(in the rows, 100 means zero)
Named turns come first, each shown by rows before and after it. Which turns, in which order, take the first row of each pair that follows to the second? Write the first one first, as in the answered first pair.
dalo:
[96, 94, 102, 90, 124, 97, 85, 101, 86, 114, 106, 116, 116, 115, 100, 107, 125, 94, 85, 113, 110, 85] -> [84, 97, 108, 95, 105, 103, 82, 93, 93, 113, 119, 113, 104, 119, 96, 114, 115, 86, 77, 100, 108, 92]
[117, 108, 101, 83, 109, 52, 101, 132, 52, 101, 110, 74, 107, 139, 86, 99, 69, 97, 100, 91, 159, 124] -> [95, 123, 120, 117, 70, 75, 93, 108, 73, 92, 115, 60, 80, 131, 82, 121, 54, 78, 95, 65, 135, 135]
[86, 99, 123, 116, 101, 94, 102, 93, 117, 97, 100, 108, 93, 79, 114, 113, 81, 99, 116, 87, 88, 118] -> [103, 95, 118, 109, 123, 93, 112, 106, 113, 96, 90, 112, 112, 72, 113, 100, 93, 109, 121, 96, 89, 112]
dolog:
[83, 117, 111, 105, 100, 86, 118, 90, 98, 116, 94, 69, 91, 121, 134, 95, 120, 77, 90, 79, 108, 115] -> [73, 102, 102, 113, 109, 93, 128, 81, 109, 106, 91, 85, 107, 116, 136, 91, 116, 80, 88, 81, 88, 88]
[93, 112, 101, 85, 92, 84, 79, 93, 95, 112, 106, 101, 98, 100, 81, 101, 92, 93, 86, 88, 116, 110] -> [86, 97, 93, 94, 98, 90, 94, 78, 114, 100, 103, 117, 112, 94, 91, 98, 98, 91, 86, 92, 94, 82]
[55, 60, 86, 110, 111, 82, 76, 81, 123, 111, 117, 138, 120, 122, 86, 81, 99, 96, 90, 113, 94, 65] -> [107, 83, 86, 82, 151, 75, 95, 119, 94, 112, 92, 127, 140, 111, 90, 65, 109, 121, 109, 128, 115, 91]
[105, 103, 106, 107, 99, 106, 109, 80, 110, 97, 97, 103, 98, 101, 104, 112, 99, 97, 92, 99, 91, 92] -> [122, 109, 104, 96, 104, 100, 113, 91, 101, 96, 93, 102, 106, 95, 106, 108, 104, 109, 97, 103, 93, 100]
zap:
[147, 86, 54, 85, 117, 72, 87, 133, 55, 116, 121, 102, 114, 89, 106, 65, 97, 91, 89, 98, 145, 114] -> [133, 122, 89, 109, 69, 96, 82, 114, 68, 109, 125, 75, 67, 74, 102, 99, 75, 72, 94, 61, 123, 149]
[81, 117, 116, 122, 73, 119, 95, 81, 109, 96, 102, 75, 89, 90, 107, 121, 81, 89, 89, 87, 76, 99] -> [92, 93, 98, 115, 109, 113, 121, 87, 113, 85, 93, 99, 132, 88, 114, 101, 101, 116, 99, 109, 69, 64]
[102, 119, 114, 91, 86, 89, 93, 109, 102, 114, 102, 79, 80, 108, 93, 114, 107, 104, 99, 88, 121, 123] -> [108, 120, 113, 107, 94, 109, 117, 94, 124, 91, 87, 88, 91, 83, 101, 116, 111, 119, 116, 88, 86, 108]

(2 to 3 turns a pair)
[100, 129, 120, 105, 65, 106, 70, 98, 85, 84, 107, 69, 69, 106, 93, 112, 103, 87, 112, 85, 107, 120] -> [125, 133, 115, 103, 89, 112, 92, 109, 84, 68, 88, 72, 91, 84, 96, 107, 115, 115, 133, 92, 83, 118]
zap then dolog
[83, 64, 58, 85, 119, 90, 86, 93, 101, 103, 102, 123, 102, 115, 105, 83, 103, 101, 94, 110, 124, 68] -> [69, 89, 81, 107, 72, 107, 71, 74, 107, 106, 110, 101, 64, 115, 97, 105, 85, 78, 89, 80, 109, 99]
dolog then dolog then dalo
[89, 124, 114, 108, 76, 97, 85, 108, 76, 122, 114, 76, 64, 121, 78, 88, 82, 90, 83, 77, 104, 121] -> [113, 135, 115, 97, 88, 96, 90, 124, 65, 122, 109, 74, 73, 118, 83, 82, 92, 101, 92, 86, 111, 128]
dolog then dolog then dolog
[101, 69, 81, 103, 128, 94, 103, 96, 112, 96, 94, 120, 131, 106, 108, 83, 113, 103, 96, 118, 93, 62] -> [120, 124, 119, 92, 90, 103, 86, 110, 87, 108, 102, 73, 74, 104, 97, 112, 96, 89, 101, 87, 123, 131]
dolog then zap
[124, 51, 93, 60, 120, 95, 113, 134, 85, 100, 114, 128, 119, 85, 101, 67, 105, 116, 88, 111, 153, 58] -> [106, 99, 140, 108, 54, 144, 113, 95, 113, 75, 116, 93, 58, 49, 95, 116, 78, 91, 99, 61, 101, 102]
zap then zap
[152, 136, 127, 92, 107, 112, 111, 124, 78, 103, 97, 83, 123, 97, 98, 102, 98, 129, 126, 99, 104, 127] -> [118, 76, 91, 96, 128, 95, 111, 113, 104, 107, 109, 125, 151, 115, 102, 79, 106, 124, 109, 117, 102, 64]
dolog then zap then zap
[108, 72, 79, 94, 138, 68, 121, 93, 111, 95, 87, 132, 146, 112, 117, 81, 128, 116, 87, 121, 107, 68] -> [70, 56, 81, 110, 96, 66, 87, 74, 122, 108, 114, 133, 115, 132, 110, 95, 109, 82, 63, 101, 119, 64]
zap then dolog
[110, 117, 83, 95, 90, 127, 80, 91, 79, 131, 111, 82, 87, 114, 104, 131, 88, 97, 146, 81, 121, 117] -> [88, 78, 58, 90, 105, 118, 74, 86, 89, 134, 119, 109, 108, 129, 106, 119, 95, 93, 128, 97, 117, 75]
dolog then zap then zap
[77, 95, 88, 108, 113, 133, 89, 80, 119, 86, 115, 123, 108, 84, 78, 100, 104, 88, 82, 113, 64, 54] -> [129, 129, 104, 64, 127, 105, 74, 132, 69, 117, 113, 93, 94, 97, 77, 94, 108, 96, 89, 115, 126, 116]
dolog then zap
[70, 119, 136, 138, 76, 126, 120, 25, 131, 147, 135, 88, 84, 83, 111, 95, 79, 102, 83, 89, 48, 70] -> [82, 82, 99, 88, 122, 82, 97, 66, 93, 188, 141, 108, 120, 132, 109, 57, 94, 105, 60, 125, 118, 58]
zap then zap
[118, 102, 116, 82, 137, 101, 122, 130, 96, 104, 106, 113, 133, 92, 119, 89, 113, 114, 122, 132, 96, 92] -> [86, 116, 137, 92, 80, 103, 86, 117, 93, 121, 133, 86, 83, 110, 109, 114, 90, 74, 100, 99, 117, 130]
zap then dalo
[110, 113, 123, 85, 78, 80, 72, 96, 108, 135, 149, 101, 75, 115, 93, 113, 89, 87, 86, 102, 124, 101] -> [90, 91, 111, 105, 78, 90, 78, 75, 128, 124, 151, 117, 84, 113, 95, 107, 89, 82, 80, 103, 97, 62]
dolog then zap then zap
[143, 140, 113, 77, 129, 110, 139, 126, 75, 76, 66, 98, 129, 89, 115, 92, 121, 137, 132, 118, 68, 119] -> [47, 105, 107, 129, 62, 130, 111, 58, 130, 77, 110, 105, 88, 110, 108, 115, 94, 79, 92, 82, 37, 80]
dolog then dolog
[113, 127, 126, 82, 79, 120, 91, 102, 100, 126, 108, 53, 81, 111, 116, 102, 96, 148, 94, 112, 119, 90] -> [84, 87, 101, 85, 86, 108, 93, 91, 116, 126, 111, 76, 100, 123, 118, 89, 101, 145, 82, 128, 112, 47]
dolog then zap then zap
[84, 62, 73, 90, 102, 89, 81, 96, 98, 127, 111, 133, 95, 125, 81, 68, 103, 88, 74, 121, 114, 67] -> [71, 82, 90, 122, 71, 113, 84, 66, 116, 105, 109, 125, 76, 108, 79, 91, 93, 77, 82, 95, 78, 73]
dalo then zap
[126, 141, 117, 116, 102, 135, 138, 123, 78, 81, 88, 112, 119, 50, 103, 90, 77, 119, 151, 109, 95, 133] -> [47, 105, 103, 126, 47, 117, 79, 91, 95, 119, 139, 117, 76, 106, 89, 98, 52, 59, 100, 85, 127, 112]
zap then zap then dolog
[144, 102, 92, 80, 130, 94, 128, 123, 85, 96, 63, 108, 121, 95, 112, 100, 112, 130, 123, 122, 113, 122] -> [81, 107, 112, 126, 61, 118, 102, 71, 119, 92, 94, 95, 71, 97, 99, 140, 81, 81, 99, 77, 76, 115]
zap then zap then dolog
[119, 130, 113, 116, 80, 142, 139, 95, 122, 60, 57, 88, 90, 47, 100, 117, 132, 136, 144, 72, 41, 98] -> [117, 127, 106, 58, 73, 82, 68, 143, 61, 139, 100, 67, 61, 126, 81, 99, 125, 106, 103, 83, 171, 144]
zap then dolog
[104, 137, 137, 123, 55, 121, 86, 74, 118, 95, 116, 85, 53, 71, 81, 131, 78, 76, 102, 79, 96, 136] -> [161, 140, 127, 99, 123, 116, 132, 107, 105, 76, 76, 104, 109, 47, 97, 106, 104, 123, 134, 110, 86, 126]
dolog then dolog
[63, 73, 82, 103, 94, 106, 101, 67, 132, 104, 110, 128, 109, 105, 102, 99, 94, 80, 92, 104, 68, 64] -> [109, 126, 114, 67, 88, 85, 81, 117, 81, 131, 108, 87, 80, 121, 95, 102, 93, 78, 102, 105, 136, 142]
dolog then dolog
[73, 83, 85, 93, 93, 104, 80, 84, 119, 122, 147, 98, 102, 98, 95, 84, 89, 105, 59, 69, 115, 93] -> [90, 89, 81, 80, 111, 89, 79, 99, 109, 130, 145, 96, 108, 103, 95, 78, 97, 111, 60, 82, 140, 103]
dolog then zap
[102, 73, 87, 83, 119, 90, 103, 94, 101, 97, 103, 115, 116, 111, 101, 81, 97, 99, 92, 105, 104, 76] -> [107, 109, 111, 88, 86, 105, 88, 100, 91, 104, 108, 88, 80, 107, 93, 103, 84, 86, 95, 82, 118, 122]
dolog then zap
[83, 101, 116, 109, 60, 100, 73, 84, 103, 109, 119, 79, 67, 110, 88, 108, 89, 75, 90, 76, 119, 125] -> [104, 67, 78, 84, 132, 75, 104, 110, 95, 107, 97, 115, 129, 114, 103, 67, 113, 116, 97, 123, 127, 78]
dalo then zap then dalo
[101, 134, 86, 133, 89, 111, 80, 59, 118, 119, 99, 111, 104, 103, 83, 125, 74, 107, 98, 111, 95, 99] -> [108, 142, 92, 126, 95, 100, 71, 72, 109, 129, 102, 107, 99, 112, 79, 125, 76, 107, 94, 117, 114, 115]
zap then dolog then dolog
[109, 124, 126, 141, 81, 136, 128, 75, 126, 41, 56, 90, 80, 61, 101, 114, 104, 63, 118, 81, 46, 95] -> [76, 107, 112, 108, 62, 83, 61, 96, 101, 113, 104, 81, 46, 135, 84, 102, 91, 19, 68, 87, 145, 113]
zap then zap then dalo
[144, 133, 120, 107, 94, 117, 126, 96, 93, 70, 75, 70, 83, 75, 109, 103, 100, 127, 121, 83, 78, 141] -> [61, 84, 92, 133, 67, 116, 104, 50, 130, 79, 107, 97, 81, 103, 106, 104, 90, 89, 85, 75, 66, 79]
zap then dolog then dolog
[113, 87, 86, 89, 119, 76, 92, 121, 87, 115, 104, 99, 117, 111, 92, 78, 112, 104, 95, 112, 121, 95] -> [77, 82, 94, 123, 84, 100, 94, 81, 118, 93, 115, 107, 97, 102, 93, 101, 102, 85, 85, 87, 78, 74]
zap then dolog
[130, 116, 111, 83, 93, 102, 107, 126, 83, 90, 96, 83, 105, 97, 104, 131, 116, 89, 112, 89, 105, 120] -> [96, 94, 102, 111, 82, 112, 111, 95, 113, 75, 103, 100, 109, 94, 106, 133, 112, 80, 108, 85, 69, 85]
zap then dolog then dolog
[83, 108, 83, 146, 70, 123, 123, 78, 121, 58, 85, 100, 98, 76, 87, 102, 81, 89, 104, 76, 34, 85] -> [136, 116, 75, 75, 116, 68, 100, 152, 53, 106, 85, 89, 115, 120, 83, 62, 102, 104, 97, 113, 133, 122]
zap then dolog
[121, 108, 130, 116, 82, 130, 111, 93, 96, 84, 102, 86, 71, 91, 79, 126, 108, 101, 111, 84, 86, 93] -> [132, 111, 125, 114, 95, 123, 115, 101, 92, 82, 97, 89, 78, 83, 85, 118, 111, 104, 115, 88, 90, 98]
dolog then dolog
[75, 100, 112, 127, 86, 106, 89, 93, 119, 85, 87, 106, 101, 94, 116, 112, 100, 119, 74, 85, 49, 95] -> [105, 132, 126, 105, 89, 91, 79, 118, 88, 100, 87, 81, 84, 101, 112, 116, 97, 125, 74, 87, 88, 141]
dolog then dolog
